500 stands for zero in the data rows.
Here is a table of points, one per row:
[476 521 465 299 512 633 391 510 475 570 486 509 653 584 582 524 481 553 621 690 584 447 462 455 476 474 594 544 523
 621 599 436 608 546 519 672 411 414 597 554 638 511 524 445]
[414 454 407 498 496 526 486 552 398 403 398 596 602 487 445 419 508 358 488 456 413 521 505 528 448 420 443 463 553
 451 439 414 562 437 440 419 376 500 543 570 356 553 605 425]
[426 410 733 481 454 477 497 608 556 353 506 489 434 632 577 404 547 521 487 539 595 460 414 549 509 402 443 562 590
 303 594 599 463 519 528 535 576 421 429 601 443 613 530 332]
[677 474 458 500 570 399 629 352 484 665 506 571 576 436 407 462 711 524 482 530 656 557 495 404 447 665 477 403 686
 394 604 434 371 607 658 495 513 490 470 511 483 504 467 527]
[539 552 639 752 594 580 561 518 324 674 462 532 412 509 445 559 519 545 420 617 517 535 500 385 520 363 609 512 408
 415 455 401 403 493 375 577 455 536 399 605 563 450 629 503]
[521 584 593 596 392 679 557 328 501 473 628 370 424 367 449 561 465 370 473 518 443 443 510 439 459 445 432 405 440
 614 524 376 602 572 526 488 648 601 518 570 533 710 527 328]
[355 444 558 459 618 511 694 494 605 516 616 555 429 550 554 475 539 464 594 325 562 613 537 441 554 509 485 622 621
 504 614 477 621 509 293 508 494 513 401 341 512 641 531 646]
[457 326 474 563 416 371 521 374 423 428 559 517 550 639 558 566 395 420 474 529 496 524 422 524 493 519 332 492 620
 655 593 349 448 450 604 549 390 578 430 659 613 438 439 602]
[501 493 353 615 652 554 456 425 600 474 569 500 410 510 442 428 610 541 631 571 609 301 596 733 400 519 413 454 390
 409 450 557 499 373 380 625 359 513 515 502 578 630 393 545]
[496 673 465 586 562 636 488 459 431 456 549 350 495 650 566 419 506 555 460 367 460 458 623 530 645 369 486 575 517
 535 598 638 360 569 594 429 560 534 621 570 584 412 505 624]
[526 433 408 349 374 577 505 528 499 410 585 469 335 397 581 484 443 512 432 348 655 545 344 557 537 542 565 569 427
 567 421 494 328 562 401 549 487 338 335 623 450 495 485 501]
[640 417 493 520 520 505 398 499 573 515 559 616 481 522 541 405 432 469 399 464 557 353 537 566 475 584 494 723 538
 542 466 537 599 354 429 754 670 750 535 536 328 351 693 590]
[577 514 614 554 458 524 463 356 462 506 450 482 427 652 600 569 408 353 457 687 628 673 415 515 444 530 506 519 461
 601 389 586 469 542 385 315 434 623 597 258 481 441 427 480]
[552 557 543 477 522 264 595 533 523 500 655 570 548 411 475 398 567 406 425 434 570 449 359 446 438 338 544 702 226
 563 527 637 608 361 706 441 473 532 442 397 644 553 460 393]
[531 603 522 378 632 483 508 508 463 463 651 522 470 425 702 491 415 578 447 621 466 521 749 444 402 716 389 481 472
 379 430 460 385 498 589 421 473 572 530 490 488 515 600 347]
[415 579 428 472 511 517 674 494 481 407 494 537 603 356 368 455 549 412 432 617 552 596 562 497 599 609 434 521 636
 472 346 573 466 476 539 489 622 414 615 549 676 368 551 491]
[527 390 502 506 487 471 525 601 469 574 559 353 435 502 384 538 446 617 725 525 491 598 336 629 424 573 473 478 434
 462 480 499 525 488 624 314 610 515 653 519 457 529 683 624]
[495 510 498 523 462 448 586 417 461 384 509 476 452 384 427 458 362 600 437 435 639 430 519 503 399 470 530 362 579
 521 568 656 640 519 425 553 504 454 427 501 480 509 538 555]
[418 660 529 302 377 446 567 402 606 521 564 625 307 452 443 501 540 524 609 623 426 490 537 545 602 404 458 432 448
 460 496 569 452 456 471 491 377 507 467 557 426 429 605 622]
[624 357 561 466 559 568 310 460 489 607 497 449 380 517 403 514 593 607 482 376 503 473 469 266 622 499 338 500 545
 631 382 528 599 350 503 354 398 338 672 544 499 589 569 516]
[518 511 485 464 501 380 466 481 375 538 586 411 528 495 463 534 452 495 583 356 286 595 515 483 601 567 591 459 520
 404 503 592 592 517 458 629 423 615 495 562 524 405 364 388]
[410 328 346 396 290 588 552 497 576 674 543 330 592 581 534 488 584 520 373 476 478 383 591 405 497 394 658 366 522
 401 423 548 397 433 474 482 542 677 511 426 577 504 528 503]
[454 364 504 545 426 486 666 543 466 453 412 450 557 677 489 384 583 570 594 565 483 524 722 385 507 621 365 497 225
 673 499 445 538 544 477 471 592 442 359 557 428 354 431 444]
[512 402 611 509 558 517 526 338 575 358 372 497 472 448 444 597 402 421 576 462 617 340 492 428 661 626 733 496 379
 374 556 310 466 468 574 459 476 464 669 389 441 386 477 464]
[475 597 544 652 333 568 487 674 460 622 442 588 593 325 581 525 452 565 556 408 463 483 494 517 476 583 473 550 460
 569 537 422 439 488 524 539 564 488 568 440 528 553 507 578]
[605 595 477 527 392 582 583 490 557 384 587 456 725 568 461 783 540 649 395 494 499 433 418 548 445 457 367 631 517
 427 556 480 561 470 431 441 349 401 400 444 403 393 497 540]
[434 563 408 665 443 410 491 519 548 485 538 611 412 566 559 519 630 565 467 580 380 481 369 511 498 668 623 450 532
 517 521 462 578 470 297 410 616 414 632 566 605 459 470 370]
[354 453 650 490 643 384 375 583 619 418 456 437 475 356 624 609 660 538 491 426 522 471 487 496 354 418 391 368 525
 537 276 416 577 738 510 502 525 601 522 510 645 282 483 534]
[451 505 434 553 426 509 278 399 376 535 452 314 395 423 525 343 432 571 563 564 470 638 520 542 565 532 445 593 585
 284 480 427 664 410 583 460 564 412 328 291 573 390 473 478]
[589 445 508 516 422 535 404 479 410 388 536 696 542 567 427 468 541 441 698 432 477 467 651 523 367 431 707 540 647
 569 383 495 468 505 530 350 472 479 381 510 526 492 579 481]
[607 530 416 577 556 331 483 576 671 501 409 306 478 440 414 428 518 528 473 498 482 632 661 604 510 365 547 566 540
 711 718 460 364 560 411 467 380 502 592 445 464 445 617 317]
[672 406 522 401 564 553 701 654 481 576 468 565 327 409 551 552 465 443 419 571 474 459 603 625 500 357 540 533 544
 476 575 487 711 508 545 439 553 467 546 552 416 440 329 605]
[462 515 515 430 491 614 401 346 540 562 331 666 446 542 423 527 532 549 298 410 372 590 518 626 412 597 517 504 400
 457 614 486 572 629 538 412 540 582 497 533 598 567 531 461]
[570 476 547 416 524 534 516 520 539 521 389 390 622 438 546 562 568 509 575 452 442 609 453 589 652 592 580 537 441
 495 477 557 493 433 464 505 459 648 434 676 615 506 457 473]
[619 572 280 626 415 462 428 555 740 474 459 579 509 564 665 561 450 361 593 439 530 533 524 310 535 442 450 479 490
 343 489 472 524 605 557 481 483 466 507 599 500 564 525 500]
[516 498 608 486 565 457 520 561 692 516 515 437 571 674 467 447 261 496 401 608 285 507 431 504 468 499 579 430 582
 499 403 349 444 378 579 580 452 370 393 468 598 542 472 581]
[562 589 705 567 281 469 423 538 542 648 447 609 614 426 500 428 438 483 555 394 529 500 590 569 496 502 372 443 521
 485 507 544 381 463 393 540 563 460 621 431 518 516 324 478]
[555 542 529 499 536 428 543 425 551 354 328 457 463 499 473 563 493 456 475 516 403 545 553 409 348 535 567 474 464
 508 460 722 546 444 519 705 574 367 486 466 456 630 592 675]
[434 413 528 475 453 454 537 471 393 458 581 426 473 463 632 583 646 404 409 439 486 548 538 584 417 434 517 546 486
 410 549 480 475 432 471 602 479 342 553 481 415 590 474 551]
[563 457 446 503 561 543 594 611 433 536 413 497 619 530 525 575 403 536 559 442 517 484 469 470 577 564 487 447 500
 445 412 640 552 540 459 485 376 609 477 520 575 602 504 391]
[314 389 381 523 637 345 454 321 518 599 467 576 603 395 449 663 345 714 537 639 466 483 517 473 591 334 459 764 512
 543 387 539 368 540 502 452 698 509 466 541 375 639 317 419]
[414 563 487 532 454 379 526 566 461 567 560 540 482 579 627 561 498 543 385 478 712 571 587 644 618 489 618 376 475
 570 451 550 667 490 626 547 462 413 468 507 356 580 491 536]
[594 557 466 382 405 392 386 724 357 348 503 496 452 566 259 518 542 463 436 576 529 403 529 494 659 550 464 557 499
 494 482 328 437 687 449 548 534 618 518 358 614 696 475 608]
[307 597 533 552 439 580 413 611 543 477 452 381 448 432 444 353 547 524 437 607 545 499 420 324 322 626 635 613 578
 495 523 522 467 518 552 393 339 649 542 558 320 544 279 632]
[423 498 410 422 592 653 429 672 483 418 464 640 380 512 431 700 483 531 548 501 563 645 434 415 466 390 429 262 510
 588 696 510 351 228 568 602 630 597 422 383 546 447 403 417]
[483 485 480 521 489 517 616 422 437 454 358 606 425 412 686 381 602 580 560 544 333 342 360 566 631 453 448 420 543
 575 508 575 465 571 603 571 392 511 447 287 448 516 610 518]
[450 573 438 523 549 639 581 514 529 670 531 494 426 620 326 457 480 440 523 392 459 518 413 520 420 536 437 560 528
 501 345 470 475 652 642 667 480 396 532 448 399 376 487 320]
[375 505 501 497 644 476 324 531 511 660 495 425 531 479 472 601 478 166 486 541 490 249 445 528 540 675 480 455 488
 542 634 650 479 540 462 329 570 421 353 475 462 391 574 549]
[529 728 475 385 580 392 552 470 331 535 379 403 519 587 566 431 434 545 552 339 498 424 452 468 418 442 486 488 484
 505 530 418 432 445 408 448 572 517 565 593 501 448 493 503]
[561 550 536 501 591 582 416 479 509 388 570 527 702 497 486 394 615 447 538 480 445 567 461 586 564 451 564 355 528
 534 393 392 547 478 474 458 571 514 435 521 274 576 505 488]
[519 342 487 466 574 571 418 512 454 484 653 601 694 451 503 335 388 519 467 604 445 589 394 400 498 422 527 423 357
 467 636 535 464 632 431 548 439 405 586 507 571 426 468 603]
Along one direction, these points spread out more than along any other. For each point below, how far along it does it lie, from 0 to 99? 50 is the average, and the first point above lies past it. One standard deviation of the points above along it is 16.
[475 597 544 652 333 568 487 674 460 622 442 588 593 325 581 525 452 565 556 408 463 483 494 517 476 583 473 550 460
 569 537 422 439 488 524 539 564 488 568 440 528 553 507 578] 60
[451 505 434 553 426 509 278 399 376 535 452 314 395 423 525 343 432 571 563 564 470 638 520 542 565 532 445 593 585
 284 480 427 664 410 583 460 564 412 328 291 573 390 473 478] 62
[561 550 536 501 591 582 416 479 509 388 570 527 702 497 486 394 615 447 538 480 445 567 461 586 564 451 564 355 528
 534 393 392 547 478 474 458 571 514 435 521 274 576 505 488] 48
[516 498 608 486 565 457 520 561 692 516 515 437 571 674 467 447 261 496 401 608 285 507 431 504 468 499 579 430 582
 499 403 349 444 378 579 580 452 370 393 468 598 542 472 581] 54
[552 557 543 477 522 264 595 533 523 500 655 570 548 411 475 398 567 406 425 434 570 449 359 446 438 338 544 702 226
 563 527 637 608 361 706 441 473 532 442 397 644 553 460 393] 24
[457 326 474 563 416 371 521 374 423 428 559 517 550 639 558 566 395 420 474 529 496 524 422 524 493 519 332 492 620
 655 593 349 448 450 604 549 390 578 430 659 613 438 439 602] 53
[501 493 353 615 652 554 456 425 600 474 569 500 410 510 442 428 610 541 631 571 609 301 596 733 400 519 413 454 390
 409 450 557 499 373 380 625 359 513 515 502 578 630 393 545] 29
[577 514 614 554 458 524 463 356 462 506 450 482 427 652 600 569 408 353 457 687 628 673 415 515 444 530 506 519 461
 601 389 586 469 542 385 315 434 623 597 258 481 441 427 480] 67
[375 505 501 497 644 476 324 531 511 660 495 425 531 479 472 601 478 166 486 541 490 249 445 528 540 675 480 455 488
 542 634 650 479 540 462 329 570 421 353 475 462 391 574 549] 61
[423 498 410 422 592 653 429 672 483 418 464 640 380 512 431 700 483 531 548 501 563 645 434 415 466 390 429 262 510
 588 696 510 351 228 568 602 630 597 422 383 546 447 403 417] 49
[531 603 522 378 632 483 508 508 463 463 651 522 470 425 702 491 415 578 447 621 466 521 749 444 402 716 389 481 472
 379 430 460 385 498 589 421 473 572 530 490 488 515 600 347] 66
[307 597 533 552 439 580 413 611 543 477 452 381 448 432 444 353 547 524 437 607 545 499 420 324 322 626 635 613 578
 495 523 522 467 518 552 393 339 649 542 558 320 544 279 632] 63
